rotation steps, each row followed by its count of steps
The counts run from 0 to 640.
[-35 -12  28  12  -2   8  -9   7   3 -45 -13   3 -15 -32   9   7  -7  28
   0 -36  -8   5  23  10 -13 -24 -12 -45  -6 -28  39 -19 -13 -18  13 -11]
265
[-10  -2  16  -7   0  10 -44  -6  -7 -20  -5   5  11  -7 -17 -27 -13  15
 -33 -29  -8 -50 -16 -19 -30   8 -12   7   3 -44   4  12   0  -3  36   3]
148
[ -2  -5  13 -13 -13  -1   1  55   1  21   8  17  15 -43 -26  15  -1  -1
 -11 -19   0 -27   1 -23 -11  20 -22  13  -7 -54  -3  -1   0 -12   4 -17]
432
[-10 -10  11  39 -35   5  -2  18   8   9  -9 -11  29 -20 -11 -38 -32  28
  12 -25 -21  -1 -10  -8 -35   8   4   7   4  -6   5 -16 -25  20  29  -5]
297
[ -7 -23  -6 -24  10  -9 -33  12  31  36  -2  19  -4 -16 -46  15 -11  10
  -8  -5  12   2  15 -32 -21  15   6  -2 -24 -41   0  12  -2  -6   7 -40]
40
[-22   0   7 -23  31 -14 -30 -19 -12 -21 -21   9  51 -27  32   3   1  -8
 -17   0 -12   9   5  -1  27 -10 -15  28  29 -10  15  12 -20   2 -34  -2]
555
[ -5   3  -4 -12  24 -13 -18 -26 -13 -11  30 -42  -4   0   9 -16 -40  29
 -19  15  10  -3   3  -9  -1  -4 -22   0   1  14  -9  16  47  -2  30  -7]
458
[-14 -37  20 -14 -19  -2  -9 -11  -5  10 -12 -41  25  -6  -3  -5  -3  14
  -2   2  -1   8  29  -7 -24   8  10 -15  -5 -60  -8  -2 -19   5  21 -16]
145
[-20  -4   3  40 -36   5   0   3   0   2  -1  -9  38  -9  -3 -33 -34  30
  20 -24 -20 -11 -11  18  -3   9   7  14  12   5  23   4 -24  30  27   6]
298
[-40 -35  42   0  -2 -13   0  28   5  31  -2  -7  22  -3  -3 -13 -14 -20
 -10   0 -14   4 -19  -3 -38  -5   5 -21 -20 -14 -13  35  18  19   3 -13]
189
[-25   0  -8 -23   3  24 -13  -8 -15 -16  -6  -4  -5  27  -4  -4 -23   9
 -40 -55  15 -24   5  32 -12  38 -30  -3 -12  -1  16 -10  15  10 -17 -22]
611
[-39 -18   0 -18   4 -15 -14  22  -3  -1 -20 -17   5  -7 -15  24  -1 -46
 -19  13   1  19  -4   1  11 -19  27 -12 -13 -37  41  14 -27 -20   5  22]
81
[ -2 -12 -10  -3 -13 -20  15  23   0  12  29 -18  32  -8 -24  24   7  45
  -9  -5  17  11  10 -15  -2  16  36 -13  -8 -41  -1  13  -7  -8  35 -28]
534
[-35  -7 -12 -18 -18  14   0  -5 -20 -14  21 -25   9  40  19 -12 -34   6
 -24 -46  22   3   9  27   3  22 -27 -15  -7  -9   4   1  21  14 -11 -22]
610
[-38 -12  -1 -10  13   0 -24  26  -8  -2   0 -15  -7   4  -5  31  11 -34
 -39 -15  -3  27  -1  13 -19  -6  19 -20 -17 -31  20   8 -11 -47  -6  -9]
472
[ 14  11 -13  19  17 -31 -18  41 -23  -7   5 -39   1  14  24  13  10   0
 -19   7 -19  13   8  14  13  22  27   7  12  27   1  22  53   7 -12  12]
171
[ 18 -21   3  16  25  -2 -21  -9 -14 -21  -6 -39  45  -5  12  18  16   3
 -23  -9  -3  14   4 -16   2  45 -37   0  -4 -16 -19   6   1  12 -17 -29]
208
[  7   8 -20 -12  -5 -16  22  30 -14 -54   8 -10 -15   6 -12 -20 -21 -10
 -29 -16  20 -32  11  12  33   2  13   7  21  40  -8  -1  36 -16  21  16]
422
[ 22  -3   7  30   4 -44   5  36   1 -21   6   0   4 -22  -3  22  -8  35
  17   9 -17  13  18  -8 -15   8  32  -9  10   9   7  21  58 -14 -13 -16]
23
[  5   6 -15 -15  12  19 -10  33 -10   3  -1 -43 -51   3  -3   0 -44 -31
 -17  10  21  20  22   2  16   9   9  -7   0  11  24 -36  14 -28  16  -3]
321
[-39  19  -2  18 -21 -15   3  36 -16  -9  28  11  13  -8  31  13 -16  18
  -9 -21   5  17 -33  14 -26 -17   8  -6 -15 -26  36  -2  25 -17 -11 -31]
370
[-27  11 -16  -5  -1 -47 -16  -9 -24 -38 -21 -20  30   9  50  -6  17  20
  -7  -2 -12  -3  26   0 -16 -21  30   1   6   9   5   7  19  -5   4 -15]
454
[-12  16 -37  15 -36 -18  -7   9  -4 -26  -1 -54 -11 -12  -2 -15 -15   3
   5  -5  22  -2  -4 -16  -9  11  -3  39  40  12   0  -8  37  10  17  25]
214
[-27 -11 -17  13 -38  22  -9  16   4 -14  30 -24 -20  -2 -19 -23 -53  -4
   2 -28   2  24   2  10  -7 -13  13  -7  22 -10  -5   6  -8 -42  17 -14]
114
[  2   2  14  41   4 -21  -7  15   3 -24  22 -17   9 -33   4  -1 -14  51
  25  -3 -17  24  12 -15  -6  -4  -3  -2  13  -7  21   6  48  -7   0 -13]
414
[-20  -5 -24  20 -26   1   7  19   3 -15 -32 -35 -16  -7 -11  -9  -9 -32
  11 -27  -1  17   4  -6   2  40 -35  31   2  30   2  -9  -3   4   9   6]
361
[  1   6 -17   1   9 -30  -7 -32  -8 -38 -11  16  59 -30 -15 -12  -4  11
   3 -16   1  -6  17 -33   3   5  18  21  34  -9  14   2  -1   1 -31 -17]
451
[-26 -30  30 -20 -23  -6 -20  -9  -9  -3   4 -22  32  10   1 -18 -13  17
   6 -10   8 -11  23  -8  -3   4   4 -12  10 -68  -4  12   0  10  37 -11]
146
[-15  -6  12  11  18  -5  31  10   0  26  15   2  14 -32 -11 -43 -58  14
   0   7 -19 -11  -3  -5   4   0 -12 -23 -36  39  16 -14   1  35  15 -14]
341
[ -9 -15  30  -9  -9   9  14  28  17  13 -14   9   1 -42 -34 -17 -34  -4
  -2  15  12  -6  -4  -1  30 -27 -11  24  19   5  16  10 -31  26  29  26]
585
[ -6  -2  22  10 -16 -23   0  29  15 -24 -24   5  11  -1 -19  13  -1   9
  13   3  36 -17 -23 -11  17  15 -11  25   3 -39  52   4  13  23  25  16]
330
[-22 -15  14 -14 -14   0 -48 -10  -8 -15   8  -2  22  23  -5 -13 -10  24
 -15 -25  -2 -37  -1  -6  -6  12   1   3  11 -62  10  23   7  12  33 -10]
147
[-15 -20  10  18   5  -1 -27  14 -12  -1 -25 -11   4  11  21 -35 -29 -23
   0 -22 -28  40  21   7 -17  -1  33 -16  -7  41  -6 -14 -14  14 -29 -25]
53
[-13  19  -3 -12  -1 -26 -31   6   7  11 -45   5  -1  17  16  -9 -11  -1
  -1   2  17 -22  -3 -20  -6  36 -33  43   1   9   9  21  19 -23  28 -30]
3
[-31   1   5   6   2   1 -47  21   3  21 -13   3  32 -14   7   3  30   2
 -20 -26 -32 -24 -12  -6 -12  13 -12  34  -6 -42  12   7 -28  15  11   7]
44
[-26  11 -24 -21 -21  11  -4  20  18 -19 -24 -18 -36   1 -11  10   2  30
  -3 -36  19  -9  31  15  25  14 -22  32  24  10  15  -5  -4 -14  18   9]
466
[ 18 -25  -7   5  -8  -2 -35  19   8 -31 -13  17   9 -12 -13   9   1 -10
 -19   1   5   0  -4  12  27 -20  44  19  16  23   6  13  -6  53 -12  21]
483
[-16   1  14   3   5 -19  22  20   8 -21 -15  21  13 -19  -8  15 -30 -20
  15  15  30  19 -14 -14  45   2 -40  10   2  10  36  19  23 -18 -10 -20]
122
[  5  10 -24   0  21 -10  -3   2 -13  -1  17 -42 -23 -11 -15   4 -29   0
 -42  16  -4  -4  -4   0 -40  15 -11  -3  -2  17 -12  22  59 -21   0  16]
68
[  6  11 -13 -16  10 -25 -36 -17 -29 -21 -29 -18  15  -4  48  -2  -3  29
 -24   8 -16 -20  29  13 -31 -12  26   2   4   3  -1  12  30  -5  -6 -13]
455
[-32  16  -8 -10 -24  24 -36  13 -14   1   7   4   4   4  23 -42 -39   8
  14 -36   2 -10  -7  13  18  -6 -26  22  11 -11  23 -20 -11  33  11  -8]
402
[ -6  -8   0  -9  -4  31 -36  -5  -9   2   6 -12 -18  -1 -31 -38 -48   0
 -21 -31  -8  -9  17  -4 -25   5   6  -2  14 -19 -17 -16 -16 -30  18 -14]
504
[-45  31 -19   8  18   4   6  -9  -2   0 -30  -1   3  -7  -1 -23 -34 -10
 -12 -22  14  19 -25 -19  -2  -4 -22  19  -4  24  42 -46 -28 -10   0  -6]
405
